In the data rows, 500 means zero.
Each thing below was measured twice, in two different ways. The second way is not exact.
First some of them both ways: the first way, then the second way, then a blank line.
ndarray[386 379 474 641 643 256 474 611 584 401 400 562]
ndarray[504 543 455 307 498 400 681 704]

ndarray[417 675 463 488 555 717 533 292 638 305 537 434]
ndarray[313 589 658 466 438 435 461 303]

ndarray[338 567 232 531 581 359 477 567 620 412 619 549]
ndarray[641 380 592 460 458 273 696 481]

ndarray[402 418 681 561 642 510 454 378 363 510 460 766]
ndarray[355 518 360 538 579 387 643 638]

ndarray[428 596 499 590 453 445 418 746 622 316 573 664]
ndarray[486 365 520 506 503 223 606 539]

ndarray[574 653 642 547 372 474 381 620 596 299 590 667]
ndarray[301 431 426 467 582 238 461 314]

ndarray[512 569 451 648 679 481 329 632 738 418 546 475]
ndarray[435 457 430 446 613 406 580 517]

ndarray[641 665 460 284 308 547 376 583 459 375 539 613]
ndarray[464 357 474 540 368 458 517 185]

ndarray[561 640 443 537 576 372 269 529 551 708 531 351]
ndarray[738 523 486 479 628 700 557 436]

ndarray[382 342 658 524 536 363 476 638 402 728 480 584]
ndarray[555 417 412 514 575 598 622 741]

ndarray[371 345 690 561 387 523 512 683 564 589 438 693]
ndarray[376 469 408 553 557 432 601 743]

ndarray[440 507 373 416 604 228 506 700 527 607 529 529]
ndarray[706 314 535 334 451 482 651 586]

ndarray[354 387 655 605 509 260 438 441 660 546 482 615]
ndarray[519 569 328 457 614 385 616 681]

ndarray[709 446 362 366 474 494 565 346 499 431 766 463]
ndarray[652 453 481 546 442 327 320 264]

ndarray[643 396 501 377 478 564 617 371 382 422 537 189]
ndarray[583 688 545 456 518 583 326 347]

ndarray[538 324 678 503 286 685 470 366 506 390 358 397]
ndarray[311 755 407 617 482 532 476 473]

ndarray[422 487 404 459 327 642 364 661 272 473 479 652]
ndarray[498 442 551 722 446 504 666 481]

ndarray[430 534 427 411 648 239 604 550 463 674 491 372]
ndarray[718 487 662 347 458 610 515 626]

ndarray[451 442 498 910 525 543 527 444 479 508 521 546]
ndarray[433 630 460 600 578 344 456 744]

ndarray[529 408 645 412 381 651 433 445 575 291 259 387]
ndarray[268 729 434 507 430 518 584 407]

ndarray[581 635 443 386 594 391 416 583 696 420 378 694]
ndarray[487 408 326 371 371 488 615 454]

ndarray[420 551 668 537 550 473 503 831 621 448 416 476]
ndarray[390 445 533 352 658 476 617 703]

ndarray[483 677 570 673 544 317 555 507 371 340 580 652]
ndarray[533 494 533 307 569 316 360 507]

ndarray[667 463 494 390 374 415 619 366 488 587 615 227]
ndarray[719 609 578 516 558 570 302 386]

ndarray[523 362 534 800 482 560 418 407 352 658 563 559]
ndarray[542 642 417 740 604 480 430 683]

ndarray[566 453 563 316 319 668 386 613 620 274 499 485]
ndarray[326 440 409 514 463 438 557 216]

ndarray[402 410 538 642 486 679 571 251 269 540 559 486]
ndarray[417 714 554 726 564 528 398 551]

ndarray[620 509 528 219 290 605 392 569 506 351 410 497]
ndarray[440 464 415 479 419 539 561 240]

ndarray[635 548 490 561 603 707 630 329 343 657 565 384]
ndarray[456 530 542 625 559 697 241 530]

ndarray[587 530 312 586 359 672 368 637 433 291 578 465]
ndarray[421 579 495 682 508 427 505 370]

ndarray[695 221 513 473 462 660 595 358 357 542 531 503]
ndarray[458 584 360 726 480 546 343 529]

ndarray[492 639 503 588 524 317 664 666 461 293 620 540]
ndarray[593 430 595 304 538 263 395 566]

ndarray[432 533 735 738 589 346 464 503 658 470 502 472]
ndarray[367 611 434 352 693 386 531 680]

ndarray[692 373 517 359 468 385 563 479 546 654 285 354]
ndarray[580 515 333 440 408 751 443 543]

ndarray[611 321 579 594 678 554 529 554 386 744 562 545]
ndarray[586 420 378 626 643 644 409 661]

ndarray[741 419 427 338 472 457 748 473 410 547 613 520]
ndarray[728 374 454 478 410 505 260 423]

ndarray[526 709 353 231 379 360 502 572 486 469 510 536]
ndarray[682 362 558 354 269 473 513 343]

ndarray[421 439 725 426 224 513 418 521 421 301 526 539]
ndarray[419 603 522 543 537 407 524 405]

ndarray[352 556 595 541 531 382 464 563 640 676 480 231]
ndarray[558 514 608 372 619 723 568 584]

ndarray[498 340 437 708 659 422 491 637 356 602 379 567]
ndarray[568 546 431 487 609 593 597 766]

ndarray[357 481 287 624 600 742 544 353 470 450 585 576]
ndarray[408 559 641 692 457 398 503 504]

ndarray[673 382 561 432 227 516 645 488 513 690 505 563]
ndarray[598 405 342 697 419 537 266 476]

ndarray[519 375 455 540 499 301 518 661 533 761 375 478]
ndarray[686 440 421 505 464 647 591 763]

ndarray[687 488 603 218 389 689 475 491 423 399 531 572]
ndarray[405 382 349 620 439 608 497 236]

ndarray[529 704 626 499 470 187 448 580 517 512 419 488]
ndarray[620 524 468 189 518 489 483 501]

Then 24 more things, the second way only, each followed by its number:
ndarray[558 449 681 470 380 397 641 779] 0
ndarray[591 557 534 329 648 474 411 616] 1
ndarray[665 461 487 531 438 461 333 239] 2
ndarray[398 563 692 642 451 500 364 253] 3
ndarray[541 547 495 686 506 544 301 373] 4
ndarray[327 566 532 517 630 328 535 405] 5
ndarray[463 660 446 326 577 556 631 752] 6
ndarray[620 447 439 571 304 560 664 605] 7
ndarray[381 728 538 666 578 501 481 392] 8
ndarray[416 417 330 376 446 421 650 445] 9
ndarray[412 427 464 638 614 464 439 204] 10
ndarray[581 515 633 591 578 632 462 755] 11
ndarray[690 465 489 423 195 480 461 332] 12
ndarray[646 302 476 302 548 435 615 588] 13
ndarray[457 563 482 633 748 426 629 726] 14
ndarray[636 405 440 567 520 731 520 707] 15
ndarray[418 344 603 349 702 585 549 594] 16
ndarray[411 675 540 426 499 450 625 702] 17
ndarray[235 549 579 595 587 461 476 412] 18
ndarray[338 228 387 474 688 631 527 332] 19
ndarray[673 291 383 304 479 355 558 624] 20
ndarray[528 435 631 451 332 584 361 258] 21
ndarray[461 692 454 610 666 549 315 423] 22
ndarray[688 464 628 648 544 577 604 774] 23
Which numbered row above is the same thing as each row below? Its number follows it:
ndarray[403 511 552 601 584 641 334 177 420 536 535 439] -> 8
ndarray[363 445 578 496 567 817 525 334 658 415 560 522] -> 18
ndarray[306 332 403 619 543 394 494 546 492 764 484 499] -> 23
ndarray[526 441 487 544 550 479 529 496 411 893 442 503] -> 15
ndarray[357 416 645 618 653 352 437 528 639 559 305 443] -> 6
ndarray[406 374 583 505 678 631 509 321 409 277 652 477] -> 5
ndarray[597 539 483 191 412 582 685 346 421 449 569 435] -> 21
Then 24 more things, the second way only, each followed by its number:
ndarray[470 557 432 238 705 503 660 653] 0
ndarray[594 533 611 431 346 567 307 457] 1
ndarray[492 791 477 408 633 642 469 561] 2
ndarray[610 391 526 358 780 437 607 607] 3
ndarray[436 722 438 440 492 657 587 621] 4
ndarray[593 402 722 485 552 399 390 335] 5
ndarray[566 284 413 656 377 305 378 333] 6
ndarray[459 280 540 415 344 431 503 405] 7
ndarray[520 687 500 570 524 577 364 637] 8
ndarray[591 423 590 308 545 356 555 693] 9
ndarray[731 255 472 464 394 593 631 584] 10
ndarray[356 497 569 717 414 484 546 349] 11
ndarray[582 388 581 371 483 290 541 489] 12
ndarray[409 543 706 504 549 343 761 636] 13
ndarray[358 559 457 446 602 494 654 723] 14
ndarray[504 455 628 500 359 724 413 289] 15
ndarray[494 580 622 554 512 581 575 722] 16
ndarray[598 732 593 641 462 606 317 309] 17
ndarray[340 532 420 521 583 503 565 270] 18
ndarray[345 626 340 575 520 527 493 246] 19
ndarray[668 485 460 244 244 584 563 366] 20
ndarray[404 511 393 577 619 543 365 559] 21
ndarray[351 508 564 479 637 492 559 641] 22
ndarray[466 580 565 717 550 440 512 543] 23
Which numbered row above is the same thing as each row below? Its number follows it:
ndarray[381 490 683 567 714 315 405 613 600 531 446 439] -> 0
ndarray[541 618 344 326 645 573 672 550 554 349 570 644] -> 7
ndarray[306 403 553 598 707 584 564 360 410 664 403 571] -> 16
ndarray[468 457 454 694 292 685 471 592 269 395 494 536] -> 23
ndarray[542 459 430 430 329 554 472 280 345 483 589 226] -> 17
ndarray[587 429 651 334 299 655 382 585 577 301 504 430] -> 18
ndarray[364 600 492 311 479 509 666 415 432 524 782 443] -> 5
Then 24 more things, the second way only, each followed by its number:
ndarray[557 508 378 437 515 636 442 688] 0
ndarray[443 300 573 674 452 471 762 525] 1
ndarray[532 349 570 387 487 289 470 253] 2
ndarray[636 542 395 558 648 401 349 757] 3
ndarray[671 352 496 395 364 640 447 411] 4
ndarray[544 338 428 465 557 472 694 687] 5
ndarray[437 746 631 753 582 524 289 604] 6
ndarray[573 312 441 441 486 718 497 658] 7
ndarray[395 435 694 582 635 404 633 556] 8
ndarray[349 520 541 467 509 609 308 185] 9
ndarray[629 504 186 597 433 471 428 474] 10
ndarray[577 277 600 539 382 388 632 408] 11
ndarray[488 414 400 501 487 351 512 305] 12
ndarray[508 652 685 510 478 531 604 727] 13
ndarray[334 460 469 281 387 534 493 773] 14
ndarray[208 470 544 600 627 554 676 606] 15
ndarray[530 684 467 497 479 480 215 332] 16
ndarray[564 768 388 451 403 680 467 375] 17
ndarray[554 398 533 415 400 386 363 835] 18
ndarray[415 422 503 574 580 539 674 834] 19
ndarray[481 670 509 524 600 564 257 139] 20
ndarray[518 321 459 322 535 554 629 344] 21
ndarray[617 390 458 528 483 497 657 645] 22
ndarray[470 671 261 546 324 557 379 371] 23
Which numbered row above is the same thing as each row below? Its number follows it:
ndarray[480 414 499 744 452 683 570 265 337 555 524 436] -> 6
ndarray[656 717 587 447 452 583 443 243 516 438 627 380] -> 20
ndarray[650 363 559 392 465 588 536 183 448 435 346 539] -> 23
ndarray[500 521 248 581 681 446 405 631 574 541 575 651] -> 22
ndarray[443 594 402 300 356 496 462 768 535 391 499 613] -> 11
ndarray[253 381 409 638 663 552 577 459 356 582 396 416] -> 13
ndarray[750 215 369 545 435 461 492 428 604 513 510 530] -> 10
Then 24 more things, the second way only, each followed by its number:
ndarray[535 482 330 322 609 449 673 684] 0
ndarray[378 378 743 591 585 470 448 491] 1
ndarray[525 486 587 418 433 608 335 287] 2
ndarray[414 613 590 406 476 551 539 787] 3
ndarray[598 420 361 440 460 630 546 619] 4
ndarray[443 591 679 643 521 456 451 683] 5
ndarray[420 474 565 588 292 503 529 234] 6
ndarray[523 508 596 672 488 283 708 503] 7
ndarray[345 733 518 598 511 562 403 366] 8
ndarray[447 689 593 669 634 740 423 412] 9
ndarray[620 577 298 433 444 420 571 572] 10
ndarray[363 583 531 603 309 573 609 285] 11
ndarray[631 452 435 379 238 499 408 326] 12
ndarray[620 671 268 518 295 548 466 671] 13
ndarray[657 370 453 422 441 628 488 638] 14
ndarray[271 459 588 438 338 513 437 296] 15
ndarray[428 641 550 696 510 476 584 678] 16
ndarray[493 390 686 313 638 347 508 416] 17
ndarray[405 401 518 547 429 571 556 473] 18
ndarray[356 769 514 472 483 654 332 288] 19
ndarray[464 206 618 513 453 395 408 343] 20
ndarray[370 480 658 660 466 546 417 209] 21
ndarray[497 393 401 492 352 389 470 294] 22
ndarray[751 449 508 320 384 494 307 306] 23
Which numbered row above is the same thing as each row below? Its number follows it:
ndarray[487 430 548 359 632 347 624 412 389 747 432 578] -> 14
ndarray[496 752 492 354 547 577 652 441 458 486 683 664] -> 20
ndarray[413 601 412 573 606 782 603 584 383 435 668 437] -> 1
ndarray[503 718 413 362 598 700 563 307 603 369 501 493] -> 15
ndarray[697 441 389 657 394 413 495 435 371 535 266 594] -> 13
ndarray[634 670 330 354 602 609 560 382 593 489 593 314] -> 2
ndarray[589 359 604 428 343 720 473 331 448 355 469 307] -> 8
